Each named move below is a turn or a mirror, shown by a few rows before and after it. Which moves, in which order, take the first row of each later pair to the second? The first pair is answered.
move rulo:
[  7  -8 -14  13   1   6  -6 -17  13 -16  -6  -2  32  14 -15] => [-12 -13   1 -21  -4 -13 -21  -3  12 -21   8 -22  12 -11  -5]
[ -3  -5 -15  13  -7   9  -1 -10  -9  -8 -17   7  21  13 -18] => [-22  -9  -1 -20 -11  -7 -16   3  -9 -13  -2 -14   3 -11 -11]
[-22 -29  -5 -62  -4 -20 -30   2  -1 -15  19 -35 -12 -29   5] => [ 29 -15 -47  27  10  26   7 -30  -3   0 -19  22  38  30 -21]
[ -2 -12 -22  -8  11   6  -2  25 -23 -21  -1   7  33 -32  -2] => [  0 -12 -25  -3  11   8   1  24 -25 -20  -3  13  36 -30  -4]
move kuvop:
[-13  17 -11  15 -10   4  35  21  -8 -16  -8   4  -5  -8  14] => [-15  13 -15  13  -9   5  37  23  -7 -22  -7   3  -1  -9  13]
[ 10  15   8  20  -7  18  18 -12 -15   3 -10  12  26   4   0] => [  7   6  -4  13  -2  20  11  -9 -12 -15 -10   6  37  -1  -5]
[ -1   9  -9  32 -10   7  43  15   0  -4  -7  13  -2   5  15] => [ -6  -4 -26  21  -6   8  34  18   4 -28  -6   3  12  -1   5]
move rozog:
[-11  20   0  -6   0 -14  12   8 -18 -29 -12   3  -1 -27  -7] => [ 17  16  -1  13  10   1  -3 -20 -14  -3 -23  16  18   1 -25]
[  1   8  -5  -4  -8   1  12   3  14   6  -8 -12  -3  16  11] => [  1   8  -5  -3  -8   2  10   0  16   7  -8 -11  -3  17  10]
[  7  10 -13  28   7   2 -11 -11   9   6   4   6   0  13  -3] => [-15  14 -13  10  -3  -9   2  11   8 -12  11  -4 -13 -10  11]
move kepuz:
[-32  -4  -5 -23   1   1 -13  -1  16 -36   4 -22  -1 -22  14] => [ -1 -15   5 -10  14  11 -44 -32  20  -1  -3 -13  14   5  -4]
[  1  -2  -6  -2  10   2   0  14   7 -12  10  -3  11  -3 -12] => [ -1  -4  -2  -8   9  -1  -8  10   7  -6  11  -5   7  -4 -12]
[ 20 -34 -13 -28   5  10 -43  15  -5 -18  15 -11  28 -32 -24] => [ 26 -30 -28  -9   9  20 -29  13  -6 -26   8   1  41 -23 -30]
[ 6 -5 -8  2  1 -2  0  3  0  1 -7  6  9  7 -5] => [-3 -5 -6 -6 -3 -7  5 12  0 -6 -2  2  1 -4  2]

(2 to 3 moves a pair)
[ 33 -11   0   9  19  11 -33 -23  -8  16 -19   0  17  17 -22] => [ 18  15 -20  39   5  16  27   1 -16  -6 -26  18  12  11  -5]  rozog then rulo then kuvop
[-13   2  17 -23  -3 -15   0   9   4  -1   2 -21 -19 -27   4] => [ -9  -8   3 -27   2 -10 -11   4   8 -17  -1 -25  -3 -26  -7]  rozog then kuvop then rozog
[-14  17  -9   9 -11  -2  36  17  -5 -15  -1   4  -9  -4  12] => [  4  -4  23 -18   0  -9 -23 -13   1  30   7  -9 -14   5  -2]  kuvop then kepuz then rozog
[-24   7   7   4 -10 -40  14  18 -19 -15   5   6 -24 -33  21] => [  4 -28  -1 -10  15 -28 -52 -19  -8 -10   0  -8  14 -11 -16]  kepuz then kuvop
[ 15  19  13  29  -7   4  14 -10  -6  33  -7  20 -16  17   0] => [-16 -13  -4 -33  -2 -12 -19   9   0 -27  10 -23  -6 -21  -5]  rulo then kuvop
[ 24  -5 -29  27   9   6  -6 -13   1  -4   1  20  55  21 -29] => [-11   8 -39  17  -6  -7  30  25  -3 -42   6  10  36  -9  -8]  rozog then rulo
[-18  -6 -18  12  -6  -1   5  17   3 -33  18  -5  -5  -9 -12] => [  1  -6 -20  32   1   9   3   0   4 -20   8   8   9  10 -22]  rulo then rozog
[ -2  -6 -15 -20  -8 -15   0   9  -6 -18 -20 -20 -22 -39  18] => [ 22  12 -12  27  -8   1  22  -8  -9  15 -37  12 -16 -11  17]  kuvop then rulo
[ -8  21 -17  22 -11  12  29   9   1 -19  -7   7  12   5  17] => [ 11  -1  17  -6   0   5 -37 -20   7  24   3  -9   7  16   3]  rozog then rulo then kepuz
[ 17  -5  18   9   8   1 -23 -21   4  32  -2   0   8  28 -10] => [-11  12  33  -4  -9 -16   4   9  -2  26   9  -7 -27   2  16]  kuvop then rozog then kuvop
[-18  -6  -4 -23  -3 -14   6  17   1 -19   4 -17  -5 -21   2] => [  6  14   3  24  -6   1  29   0  -3  18 -11  16  -6  10   4]  kuvop then rulo
